Each path below is one point turned by a fixed rotation once a step. After each direction that follows a path, write how fast that rotation turns it, in deg/step (0 if it stays still).
Each turn is a multiple of 5 degrees from 10 to 175, or 0.
Each row of a path follows its step; steps can be skipped.
Path 1:
step 0: [ 25  25 -37  -6  11  33  21   3  23 -21   6 -19  21  18 -28   9   1  11
 -19  18 -47  21 -25   2 -33 -25   6   8 -18  27  -4  -3  -7  20   2 -16
 -14  12 -24 -11 -14   0  13  -2]
step 1: [ 14  21   3   1  47  10 -14  10 -23  26  25  11 -19  20  16  16   6 -10
  -1   3 -11  -4  41 -28  -2  12  12  20 -15 -30  -8   5  21  -8 -21   1
  -5  14 -22 -25  45  17  12 -21]
step 2: [ 28  13 -16  13 -18   1  26  -2   1  21  -9  31  -6  -2 -29 -10 -35   5
  -1   5  -8 -44   7   5 -15 -51   5 -28 -18  26  -9  -9  19 -26 -21   4
 -21  -2  27  -2 -11  24  12  -5]
step 4: [ -4  -5 -11  15  12  -2 -29  25   7   1 -10  21  23 -14 -21  18  -5 -55
  -8  -2  37 -21   3  -9  15  -2   6  23   2 -10 -28  -9  31 -21  -9 -16
 -10  -7  10 -11  39  41  14   3]
step 5: [-26  21 -33  -2 -21  17 -14  -2  17 -29  -6 -15  23  28 -20 -10 -19  23
   6   3 -24 -32  -1  -1  -7 -53  25   4   7  21  -4  -4  13 -27  15  -2
  21  28   8  21   0 -22   8  -4]
step 9: [ 38 -14   7  23  17 -15 -11  -6  17   5  10  45  12   1   5   9  -3  -7
  -4  21 -28 -10  -9   1  -6  -1 -13 -18   4 -12   2 -12  38  28 -33 -12
 -16 -13  -1  13  61  30  11   2]
step 11: [ 19 -26 -18  13   6  10 -38  -9  17  11 -19  -3  39  -2  -8  32 -16  12
 -36  11 -24 -23  28  21  -2   2  15  55   8  13 -12 -11 -20  12 -12   8
  11 -26  -3  -8   4  -1  16 -10]
step 12: [ -2  27  18  10  -1 -32  -6  23  30 -18   7   3  18  18   6  15 -22 -16
   1  21   6  -4   5   7   5 -19  29   1   3  -5   3 -21  28  -6   0  15
   4  46 -20  19  39  43 -33   5]
step 13: [ 24  41 -19  11 -23  29   4 -14  -7 -29   4 -39   6  -9 -34   0 -19  -8
 -16  -8  -8 -30   4   9 -13 -14   8   0  -6  -7   2  33 -11 -35  17  12
  10 -23 -38 -18   6   2  19  15]
Directions:
[ 12   0   8  11  -8   9  -9  -1 -11  -2 -15  -5   3  -7   1  -9   1   8
   6  -1   2  -1  -5  -2  -5   0  -8   2  -5  -1   8   2  15   4  -2   1
   0   4  -2  -5  -7   1  -8   3] -> 100
[  1   7  -5   2   1   2   8   2 -15   6   6   5 -14   2  -3  -2  -4   6
  -1  -3   0   1   9   3  -5  -2  -6  -5  -3   6  11  -3  -9   0   6  12
  -4  -2 -12  -2   7  12  -4   5] -> 60
[ -2   8  -3   0  -8   4   6   2   6  -3   6  -1  -5  -8   7 -12 -15 -14
   7  -3   8  -3   5  -5  -1   2   5   3  10   2   7   1   2   5  -9  -6
  -6   2  10  -5   6   2  -9  -2] -> 135
[ -4   5   1   2  -6   0  -4 -10   4   1   1   1  -6   0  -1  -8   8  11
  11  -3  -2  -5   2   2  -5   4   7  -9  -8   1  -3   7   1  -5  -6 -17
   9   0  -6  -1  17   1   7   2] -> 90
[ 10  -4   8  -9   0   3  14   0   3   2  -5  13  -4   3  -2 -11  -7   5
   0   2  -6   2   1  -3   2   3 -15   2   0 -12  -8  -1  -1  -5   7  -1
   6   0  11  -7   6   2   6  -2] -> 55
Path 2:
step 0: [ 30   3  -1 -28   2 -23  -4  17  50 -15 -10   3   3   1 -33   8  -2 -30
   2   5 -12  24   6 -20 -17   4  13  10 -37   8   6  -9  10  10  -1 -48
  12 -14  14   9 -13  -2  42  -7]
step 3: [ -7  13   0 -15  18  21  -5   4  -7  10  25  14  23  27  15  20  36  -9
 -45 -19  -1   2 -19  -2 -15   5  17  -4 -50  19   7   7 -21  -8   1 -34
   2   3 -11  25  10  21  -2  35]
step 5: [ 12 -15 -16  37 -11   9   6 -18  -1 -22 -27  29  11  -1   2  20 -30  12
   8  -2   6  32  18   8 -21  26   4  29 -28 -22   2 -37  20 -34  15 -11
   0  -9  10  24  -6 -10  24   0]
step 6: [-38   0  15  12 -16  -7  19  -1  20   6  -5  40 -11   9  16  11  -6   7
   2   3  17  30 -11   0 -19 -12  37  -8 -41 -18 -10 -23 -15   9  -6  -4
 -24 -22   5 -33 -18  16  39   7]
step 7: [  4  -3  10 -18 -14  -9  18  12  35  31  -7 -13   1   4 -17  12 -33  11
 -31   5   7  11   1 -22  34 -28  22  24 -35   2  -7  14 -33  20  -3 -36
  -7 -11  25  -9   7 -16  14 -16]
step 9: [-23  11 -17 -40  -4 -30 -28 -26  -2 -35   5   7  -2  24  23   8 -11  13
   7 -32  -8   8  15 -24 -39 -13 -26   7 -25  -6 -20  -3 -32  -5  21   6
 -16   4  -8   4   2  -3 -10  27]
step 10: [  9  33 -20 -16 -19  12  -6   6  -7 -18  17 -13   3   0   7   5   9  11
   5 -32  44 -12  -3  -8 -23  10  28  22 -49  -7   6   6  -9 -10  28 -40
   7 -13 -25  27  11 -14  17  -3]
step 13: [ -8 -38  -6   9  -8  13  26 -23  -3  -1  -3  16  19  14  26  37  -2  -4
  21   1   6   8 -22 -12  25  25   9  13 -60  10  -3 -18 -27  15  15   5
 -16 -20  13   8 -11  29   6 -11]
step 14: [-33  -6  15  -1  -4   7 -35 -22  22  -4  -1  12 -22  23  -3  22 -35   1
 -46  -8  17  28 -15 -17  27  10  28   1 -21  18 -13   6 -22   8  26 -17
 -27  20  -2 -13   6   8  -7   0]
Directions:
[  8  -1   7   0  -2 -11  -3  -5  -2   7  -2   0  -8   1  -4  -9 -11  -3
   2  -9   3   6  11   4   4  -4  -3  10  -5  -1  -8  10   5   9  -4   1
 -10  14  -7   4   3  -6  -2   4] -> 145
[  2  -2  10  10  -1 -10   3  -4   1  -2  -9  -2  10  -4  -5  -4   4 -10
  -2   2   4  -8   0   0  -6   9   3   1  -2  -7   6 -10  -1   7  -6   3
  -5  -5   1  -7  -2 -15  16  -2] -> 60
[ 12  -4  -5  10   4  -4   0   2   5  -4   9  -3   8  -4   4   2  -6  -4
   0  -8  -7  -7   1   6   5  -6   8   3   1   1  -5  -3  -1  -8  -6 -13
   2  -4  -8  18  -8  -2   2 -10] -> 145
[ -7  -4   1   6   0  -7  11   8   2   5   1  -1  -5  -4  11  -2  -1  -6
   1  12  -5   2  -3  -6 -12  -5  11   9   1 -11   4  16   8   0   0   0
  -2  -6   6   5   6   1  -5  -4] -> 70
[-10  -5   2   4   4  -1  -1  -9   3 -13   1  -3 -14   4   2  -5   3  10
   4   0   2   1  10  11   1   4  10  -5   1  -4   0   1   1   5  19  -3
   1  -3  -7   1   2  -2   7 -10] -> 85
Path 3:
step 0: [-22  37  23  24 -20 -20 -12  10  -5 -14 -21 -18 -35 -17  -3  -6  17  -8
 -22  13  -5  27 -15 -25 -23 -23  11   2   7  22 -35  17  17  -9  29   8
 -15 -33   7  10   2  -2 -23  -1]
step 1: [ -5  34 -14 -26  28  13  10  10  14   4  -5  -5   1 -10   8  -1 -16  10
 -11 -22 -46 -20  28 -25   6 -64   2   3  26  -2 -25   0  -5   0  14  -4
 -17 -14  -9 -17  -8   9  11  19]
step 2: [-14   6  -2 -11  11 -29   6 -16   6   2  -7   6 -45 -41  16 -21  14  45
  25   1 -24  27  20  -8 -29  -9  20  -4   8  38   2   0   6 -30   0   9
  23  -4  -2  18  12  -7  15  -1]
step 3: [ -5  43  -9   1 -10  11  14  -8  26  23  -3 -12  20 -31  18   5  16  11
   1  -1  -7  11   1  -6 -22   8  34 -40  22 -21 -12   4 -11 -13  58  -2
 -21  -2  10 -25   4  13 -12  15]
step 4: [-28  18 -33   3  -4  -9 -15  -8  -8   5  -6  -8  -8   3  50 -18   8  16
  -6   0   7 -11  -1 -31 -38 -37   7   1 -20  17 -19  25  14 -23 -13  28
 -22  -2 -36 -13   1  -3 -19   0]
step 7: [-20  19   9 -11  -9 -27  11   6   7   9 -16 -25  20 -32  12   5 -11  35
 -35  -7  30  13  -3 -34  -4 -18  25  -4   5  32  -4 -12  -5 -31  17  -9
 -14  22  14  17  31   1  -9  22]
step 8: [ 19  52 -19 -17  27  24  -7 -24  -7  12   9   1  -2   7  32   0 -31  33
  27 -45   2   0  -1 -13 -26   3  17 -10   2 -13  -9  20   5  -3  -8  -4
 -21  12 -25   7  12  15   2  21]
step 11: [-38   2  13 -32  36 -20 -10   5  -1  -7   4  15 -23  -5  12 -10 -11  35
  -1 -16  12  -6 -22 -38  23  -7   4  -8 -13  14   1  20 -10 -25 -16  36
   7  31 -11  -7  27  -6  10  23]
step 12: [ 14  42  16 -23  19 -17 -18 -20  -1  -1  -4   3 -18 -27 -15 -12  -5   3
  11 -10  41  47 -17 -10  -5  15  -2  -8  19 -10 -17  13  -1   5  32 -27
 -26  19  14  14  -4  22   0  29]
Directions:
[ -1   5   9  -3   2   1 -11   0   3  -9  14   1   4   2  -7   7  -5   8
   4   7   6   0 -10  -2  -2  -4  -5   1  -5  -8  -1   3   5   5 -11   2
   4   4  19   0  -5   2   6   7] -> 20
[ -2   2   1  -3 -14   5   2   3   8   7  -6   7   2   5 -10   0   1 -11
   5   2   4   8  -3  -4  -9   5   5   3   2  12   1   3 -11  -1  -1   5
  -8  -7   6  -6 -12  -3   0  12] -> 115
[  0   8   0   9  -7   6 -12  16  -8  -5  -7  -6  -4   6  -3  -1   3  -3
   4   4  -9  -4  10   6  -1  -4  -1   2  -3   2  -6   9   2  14  -8   0
 -11   2  -1  -1   7   3  -5  -2] -> 80
[ -5   9   3  -2  -4  -4   1   2   2   1   5   8   8   7   7   0  -7  -4
  -2  -7  -8   3 -20  -1   9  -7  -7   7   1   3  -6  10   2  -5  -1  -6
  -5   4 -14   7  -1  -1  -9   3] -> 100
[  4  13  -2   4   7   9   5  -3  -1   2   7   4   8   8   6 -12  -2  -3
  -2  -6  -3 -16  -1   6   0   5  -9   0   4   5   3   1   2   8  11   5
  -2  -4   6  -8   1   4  13   6] -> 155
Path 4:
step 0: [  2 -20  10  -5  15 -12 -12  14  -9  16   3  -8  12  -9  -6  -7  -2  16
 -60  27 -33 -22 -18 -53 -10   1  28 -22  -5  27 -22  48  12   7 -21  33
   4   8  19 -30   3  -2  16 -24]
step 2: [ 29 -18  -7  10  80 -10  -6   4 -25  31   7  22 -24  20 -18   8  -2 -14
 -39  18  19 -13  13 -34   7  -8  -2 -21  -5   6  -7  10  -4 -17  27  15
   9  18   0 -23  19  23 -26 -22]
step 5: [ -7  -3 -11  17  52 -20  -3 -16  -6   5  17 -16 -14  40 -11 -38  -1   4
 -56  -2  17  14  13 -13 -22  10 -20   8 -20  28 -16  45 -13   2  17  19
  39  -9  -8 -13 -21   5 -13 -13]
step 7: [ 34 -15  -2   0  27  -8  12  -2  -4   6  14  12  16   1   0  -9 -22   5
 -23 -15  20   8  -1 -59 -38  14  -3  17 -10  12  -4  32  11   0 -15 -24
  38  34  33  16  15  16  22 -49]
step 8: [-10   6 -26  30  26 -28   3  36  -5 -13 -11  19 -13  13   4   3  15   6
 -58 -23  -5  11   0 -39 -14  28 -41 -26  -6  27 -13  32   1   0 -23 -13
  30  32  -9 -20   7   4   0 -13]
step 9: [  9  15  -2 -23  25 -18   6  15  -7  10   7  -4 -18  52   0 -16 -31   6
 -49 -15  -5 -31  13 -16 -23 -37 -25 -37   2   9  -4  51  -8   8   8 -26
   3  18   1  -6  32  -5  22  -5]
step 10: [ 17 -17  20   3  34  15 -16  18 -30  17  22  29 -16  21 -13  -7 -15   4
 -37 -17 -20 -10 -24 -40 -27  15   1   7 -20  16 -43  33  38 -17  27 -28
   7   1   3   9  17 -15  25  -4]
step 13: [ 44  20   1   5  34   0  22  -4 -37 -21   8 -13  -8  20  37  -6  -2  22
 -36  -7 -11 -15  28 -21 -16  11 -10  16 -32   9 -50  24  17  -5  31 -21
   9  19  25 -18  17   2 -12  16]
step 14: [  9  33 -32  -8  46 -30  33   7 -16  20  21  -6   1   8 -14  25 -21  -6
 -14 -18 -26   4  -1  -6  -8  27 -14  18  14  19 -44  30   7  -9   4 -25
  37 -26  32 -18  18 -17   9 -19]
Directions:
[ -2  -5   8   1  10   3  -6   3  -1   3   6   5  10   6  -3   0   0   7
  -6  -6   5   0   0   0   2   7   7   4 -12   3  17   1  12   6   3  10
  -3 -12   5   0  -3   2   1 -10] -> 145
[  3   1  -2 -10   7  15  -8   9  -3   1  -8  10   4   3  -4  -5   5  -3
  -4  -1  -4  -5 -12  -1   3  -7   5 -14   0   6  -1  -1   1   3 -11   0
  -5   7  -8  10   8  -4   0   2] -> 40
[ -4   3  -9 -12  -2   5   4   0  -3  -5   2  -6   3  10  -4  -8   2  -1
  -9   0   0  13  -7   5   0   2   4   2   2 -17   0  -1   6  -1  13   2
  -4   8  -6 -14   5  -2   1  -5] -> 90
[-10   5   5  -1  -3   0  13   0  13   7   6   9  -1   5   8  -5  -7   5
  -1  12  -1  -5  -6  12   3  -2   2   4   7  11   7  -1  -1   1  -6  -7
  -4   2   4  -9   9  -4   3  -6] -> 130
[  5   2   0   0   0  -9   3  -1   2 -14   8  -5  -5  16  -7   0   5   9
  -5   1   0  -2   0   7  -9 -10   6  -8  -3  10  -8  -9   4   7  -1   1
  -2  -9  -1  -2  -2   5  -4  11] -> 90
[ -9  -6  -6  -1  11  -1   1  -2   7   5   4  -7  -1   0   2   2   8 -10
  -8  -2  -7  12   2  -6   6   9   5  -2  -1   6   7  -1  -4  -7  -6  -6
   2  -6   1  -3   6  -1 -17  12] -> 125
[ -5  -1  -8   3  -9  -2   0  -1  -3  -8  13   5  -5 -12   2  11  -3  -4
 -10  -5   2   0  -1  -5  -8  -6   0  -2   2  -8   1   7   0   8 -12   2
 -10  -6  -3   0  11   4  -5 -11] -> 45
[ -9  10 -16  11   5  -2   3  -2   2   8  -2   3 -12   4  -7  -5  -2  -2
   1  -6   8  -8   8   6   6   3  -5  -9   2   1   8  -3  -2   1   3  11
   2   2 -13   2  -2   3  -4  -4] -> 110
Path 5:
step 0: [  2  21  18 -23   0  -4 -47   8  11  14 -29   8  44  25   1 -26  -5 -45
  15  -4   7  11  -5  17 -12  11 -14 -13 -12  -3  22  33 -12  23   5 -42
   3 -11  16 -13 -13   6 -11  21]
step 2: [-31   4   6   0 -45  -9 -32   7 -21 -36 -19   7   9   8 -11 -28  14 -10
  29  -3   7 -22  30  -6  -2 -22  26 -34 -27  17  -3 -20  24   8  -8  12
 -30  17  15   4  -1  28  -8 -14]
step 4: [ -3   0 -16   6 -16  20  15  10   8 -55  47   4  10  32 -21   2 -11  -1
  13   3  -7 -15 -20 -20 -22  -3 -10 -34 -30  -7   0  -4  17 -25  -1  -2
   8 -28 -45 -22 -19  -1 -10  19]
step 5: [-57 -14  33   4   7   0  25  -3  10 -31  14  -6 -15  11  -6   7   4  -1
  48 -13  16  -4  16  -7   6 -27  18  -3   5 -23 -21  13  22  -7  14   7
 -21  25  -7  11  32  13 -40   1]
step 6: [  0   6  14   7   1   2   1 -27   0 -16  -3   6   8  24   7   7 -10  20
  15 -14  23  16  -8  40   7  22 -25  -4 -15  -5 -17  30  13  40  16 -58
 -10 -32  -5 -21  -3  20 -37  -5]
step 9: [ 19  -3 -20 -22   5  -1 -11  -8 -11   6  -4   1   1  34  -2 -16  30 -25
  22 -19  18   6  24   5   3 -14  -5 -19  18  19  -7   9  13  40 -22 -49
 -27 -14  41   0 -13  29   9 -30]
step 10: [ 12  22 -15 -23   7  -6  -7  20  -7 -22  33  22  12   9  -5 -19  -3 -41
 -13 -23 -18  13 -20  -5 -41  13  -8 -12 -28  -5  37  13  10 -24 -39  -4
 -10  17  -6 -35 -16  25   3 -13]
step 11: [-25  -3 -13  21 -14 -11  26  40  29 -60   2  -1   0  12  -1 -27  -1 -35
  23  -6  -4  -5  36  -6   4 -30   3 -37  24   0  10   9  12 -24 -13  -5
   7   3  11  12  10   0   7  16]
step 12: [-10 -31  -2   3 -24 -17 -29 -16   0 -42   3  -4 -16  26   0  -1  13  17
  15 -33   3  37  21   1  12  -6   7  15   1 -24  10  23  27 -10  10 -31
 -37  -5  -2  -8 -33  15 -19 -32]
Directions:
[  1  -4   1   3  -5  -6   6   6 -12 -23  -1  -2   3  -6  -1   0  12  -4
  -6  -5  -5   2  -1 -11  -3   3  -6  -6   7   2   3  -6  -2  -2  -2  -1
  -7   5  -7   8  -7  -5   2  -7] -> 45
[ -2  -3 -19   1   0  -6  -3   2 -11   1   5   5   8   2  -2   0   0  -3
   4   3  -8   3  -1   2  -9   0  -4  -3   6  -7   2   5  -6   2  10   2
   5   2  -7 -13  15  -9   5   9] -> 110
[  2   7   2  -9   9  -2   3   0   6  -2   7  -2   1  -3   1 -15  -4   4
  -7  -1 -10 -13  -6  -8   0  -7  -6   5  -4   6   8  -5  16  -5   8  -7
   4   0  -4   1   7  -6   1   0] -> 115
[-8  2  9  3 -4 -7 -2  6 -4  3 -2 -2  6  3 -2 -2 10  8 -5 -1 -6 -4  2 -2
 17 18  6  7 -4 -7  4  4 -3  6  6 -9  6  2  5 -1 -1 -3 -3 10] -> 55
[  1  17  -2   2   0   4   1 -18   4   1  11   0   6   0  -4   0   7  -8
  -6   3  -1   7   3  -1  -5  -2  -1   8  -6   1   1  10  -6   8  -1  -3
   1   2  -7   1 -15  -7   5   3] -> 115
[  6  -2 -14   7  -5   0  -2   7   8   4  -6  -6   4  -4   7 -11  -4  -5
  -3  -4  -2  16   2  -6   1   1   9   5   1  -3  13  10   3  -6   5   1
   6  -1   7   7  -3   3   2  -9] -> 25
[ -4  -2  -6  -1   0   5  10   8   8  -4  -5  -2   3   4   1   6   7   4
  -1   6   6   1 -12   1  -3   6  -1   8  -5   5 -16  10  12   3  16   8
  -7   3  -5   1  -2  -3   0  -2] -> 40
Path 6:
step 0: [  6  30   8  22   2   5  31  -2  -2  46 -21 -27  -2   1  36   1 -18 -19
  19 -21  24  10 -26   9  21 -31 -33  19  17 -27  25  33 -21  12   3  12
 -11  29  19  -2   6  35   8 -21]
step 3: [ 16  12  30 -23  27   4  34 -30  16  23  16 -19   8   0 -25   2   1 -29
   6  16  -4   0 -24 -10 -15   2  -3   0 -45 -14  36   1 -28  28  43  29
  28 -27 -23  18  -7   2   5 -15]
step 4: [ 31  47  -9  19 -21  10   9 -31 -29  11  -2  16   4  28  22 -10 -36  -8
 -11  23  21  -1 -14 -40  34   9 -11  12   3 -27  25  -6 -22 -18  -3  16
 -41 -17  -3 -21  -8   9  15 -28]
step 5: [  9   7  19 -15  -2 -17  32   7 -22  33 -43   7   6 -34 -22  22 -17 -35
   9  21  11   6 -18  -1  16   7   8  17 -25  -9  33   8  -2  30  50   5
  23   2   1  -9 -43  23  -6  18]
step 6: [ 52  17  -3   0   9  -2  -6 -15 -38   7   8 -24 -21   5  11   9 -32  -6
  17  -5  -5   8 -12  -3  21  -7 -35   6  -1   0   2 -18   9 -33  48  -1
 -19 -24  -6 -35  -5  -7  -1 -61]
step 8: [  7  12  13 -22  -6 -14  26 -26 -10  19  12 -36   6   1  20   1 -22 -37
 -19 -19   7  21   6 -20 -12 -15  -6 -22  -7   5  -5 -16 -35 -19  29  24
 -25   9  -7 -61  -8  24  10 -40]
step 9: [ -3   6  22  -4  -6 -10  -6   5 -13  27 -16   6 -15   3  17  -8 -14 -29
  35  52  41  19 -20  -1  -9   4 -27   8  -6  -3  27   8  -1   1   3  26
  14   8  31  11 -38  -9  62 -17]
step 10: [-10  -9 -15 -10 -11  -7  12 -32   7 -30  -9 -34  18 -10   7  18 -20 -18
  14 -25   3  13  12 -24  29  11 -21  17   8  -2  -4 -17 -10  16  57   1
 -31  -3  11 -45 -46  11  30  -4]
step 14: [ 21  21   8 -37  15  16  32 -24   1  17  21 -13 -25   5  -5   3  -3  -9
  23  10  13 -12   0 -19  35   3 -26  19  27  -3  -5  -9  12  22  61  29
  22  43  -8   8 -27  14  13 -13]
Directions:
[ -3   1  -3  13   0  -1   0   4  -8   7  -1  -7   2  -5  10   0  -1   9
 -13  -9   5   0   0  -8   1  -6  -3   2   8  -2  -3  -2   5   3   0   2
 -19  -1  -8   4   0  -9   2 -13] -> 170
[  0  12   6   6   1  -1  -4  -6   0   4   2   1  -4  -3  -4  -3  -4   2
  -6   2   0   0  -4   7   8   1   4   3 -10 -10   0  -8   5  -2  -5   4
   1 -12  -8   7  -9  11 -20  -3] -> 25
[ -7  -2  -3  -3  -1  -9  -5   1  -6  -1 -12  18  -9  -6   4   0  -1   3
   6  -3   5   5   5   0   4  -4  -9   6   4  -3   0   1   2 -11  12  -2
   2  11  -6   5 -13   2  -1   4] -> 85
[ -4  10   8  -5  -6  -4   6   9  -4  -8   6   1   0   4   4   4  -2   5
   4   5  -9   7   2   0  -5 -16   7   9  -6  -5  -1  -5   7  18   4  -6
  -1   5  -3   5   1   5   7   1] -> 160
[-12  10 -11  -3  -8  12   6  -6 -10  -5 -11  -7   0   2   9  -8   4   4
 -10   7  -7  -3  -5   4   2   1  -2  -5   5   2   4  -4   4  -1   1  -3
   6  -3   8   2  -8  -5   1   9] -> 140
